[[127 131 129 143 109]
 [129 126 127 127 126]
 [127 127 130 107 142]
 [128 131 127 149 102]]
->
[127 126 130 149]

[[118 157 145 140 124]
 [127 134 123 137 120]]
->
[118 134]

[[127 145 141 142 144]
 [128 145 144 140 145]
 [129 138 120 157 114]
 [124 148 150 127 147]
 [136 144 134 150 133]]
->
[127 145 120 127 133]

[[152 134]
 [130 125]
 [131 148]
 [125 135]
 [111 137]]
->
[152 125]

[[122 155 123]
 [137 144 141]
 [117 116 135]
 [149 109 138]
 [124 118 109]]
->
[122 144 135]

[[118 120]
 [105 117]
 [100 103]]
->
[118 117]

[[132 141 106 113]
 [151 106 157 149]
 [119 154 108 132]]
->
[132 106 108]

[[120 154]
 [157 129]]
->
[120 129]
---
[[129 128 128 128 127]
 [145 126 120 122 108]
 [116 147 146 143 141]
 [119 140 140 136 136]
 [124 134 133 131 132]
 [118 142 140 138 137]
 [134 128 126 126 129]
 [128 129 128 128 127]
 [137 106 106 113 117]
 [133 123 123 126 128]]
->
[[145 126 120 122 108]
 [119 140 140 136 136]
 [118 142 140 138 137]
 [128 129 128 128 127]
 [133 123 123 126 128]]

[[129 126 125 116 119 113 125 127 124]
 [122 112 123 126 124 127 105 121 119]
 [126 118 129 125 128 125 118 136 114]
 [114 144 133 136 126 141 150 126 137]
 [135 131 141 135 135 139 138 134 129]]
->
[[122 112 123 126 124 127 105 121 119]
 [114 144 133 136 126 141 150 126 137]]

[[124 118]
 [103 145]
 [112 131]]
->
[[103 145]]

[[139 126 136 104 137]
 [139 136 124 121 132]
 [153 138 120 123 139]
 [150 131 116 137 125]
 [139 124 131 133 121]
 [139 124 133 126 124]
 [129 134 129 121 122]
 [145 127 122 143 119]
 [137 124 137 116 128]]
->
[[139 136 124 121 132]
 [150 131 116 137 125]
 [139 124 133 126 124]
 [145 127 122 143 119]]

[[132 125 125 115 120 134 130]
 [130 120 147 120 109 132 117]
 [126 138 124 127 123 126 147]
 [127 122 122 132 133 126 140]
 [120 119 137 127 137 129 130]
 [130 123 128 121 122 122 143]
 [125 128 118 132 126 130 109]
 [128 131 144 131 120 120 118]
 [127 127 112 151 139 119 155]]
->
[[130 120 147 120 109 132 117]
 [127 122 122 132 133 126 140]
 [130 123 128 121 122 122 143]
 [128 131 144 131 120 120 118]]

[[132 135 124 128 148 153 120 118 135 133 156]
 [115 142 130 145 120 124 121 123 103 149 134]
 [118 131 134 137 148 138 144 103 126 149 105]
 [111 128 118 126 128 134 134 148 126 129 128]]
->
[[115 142 130 145 120 124 121 123 103 149 134]
 [111 128 118 126 128 134 134 148 126 129 128]]

[[121 129 125 128]
 [138 138 122 138]
 [129 120 155 114]
 [114 129 127 125]
 [124 129 136 114]
 [110 150 131 158]
 [117 135 132 132]]
->
[[138 138 122 138]
 [114 129 127 125]
 [110 150 131 158]]

[[116 117 126 114]
 [128 153 136 107]
 [118 144 119 147]]
->
[[128 153 136 107]]

[[113 106 128 128 127 128 133 130]
 [126 124 145 128 126 128 116 145]
 [127 123 129 128 129 127 124 130]
 [128 137 128 128 128 127 136 130]
 [125 123 132 128 118 129 123 128]]
->
[[126 124 145 128 126 128 116 145]
 [128 137 128 128 128 127 136 130]]
---
[[124 153 116 141 137 145 134 114 137 148]
 [127 155 114 143 139 145 135 112 139 148]
 [128 156 114 143 139 145 136 111 139 149]
 [123 152 116 140 136 145 133 115 137 148]
 [120 151 118 139 135 145 132 117 135 147]]
->
[[128 156 114 143 139 145 136 111 139 149]
 [127 155 114 143 139 145 135 112 139 148]
 [124 153 116 141 137 145 134 114 137 148]
 [123 152 116 140 136 145 133 115 137 148]
 [120 151 118 139 135 145 132 117 135 147]]

[[132 121 138 120 134 127 137]
 [105 136 130 144 129 118 125]
 [116 142 114 130 120 116 145]
 [131 116 129 142 139 139 101]
 [146 139 126 120 118 119 134]
 [120 123 142 131 119 119 116]
 [135 112 123 118 127 131 125]]
->
[[146 139 126 120 118 119 134]
 [135 112 123 118 127 131 125]
 [132 121 138 120 134 127 137]
 [131 116 129 142 139 139 101]
 [120 123 142 131 119 119 116]
 [116 142 114 130 120 116 145]
 [105 136 130 144 129 118 125]]

[[127 131 151 140 130 124]
 [137 154 137 127 128 123]]
->
[[137 154 137 127 128 123]
 [127 131 151 140 130 124]]

[[119 131]
 [133 134]
 [114 118]
 [143 125]
 [110 146]
 [122 150]
 [113 141]
 [146 120]]
->
[[146 120]
 [143 125]
 [133 134]
 [122 150]
 [119 131]
 [114 118]
 [113 141]
 [110 146]]

[[139 129 123 136 130 128 128 129 125 119 127 148]
 [118 127 147 105 130 125 131 128 128 115 126 119]
 [126 127 128 133 131 129 127 128 129 139 128 115]]
->
[[139 129 123 136 130 128 128 129 125 119 127 148]
 [126 127 128 133 131 129 127 128 129 139 128 115]
 [118 127 147 105 130 125 131 128 128 115 126 119]]

[[120 133]
 [133 119]
 [147 123]
 [128 150]]
->
[[147 123]
 [133 119]
 [128 150]
 [120 133]]

[[103 113]
 [116 107]
 [150 134]
 [136 116]
 [132 134]
 [122 115]]
->
[[150 134]
 [136 116]
 [132 134]
 [122 115]
 [116 107]
 [103 113]]
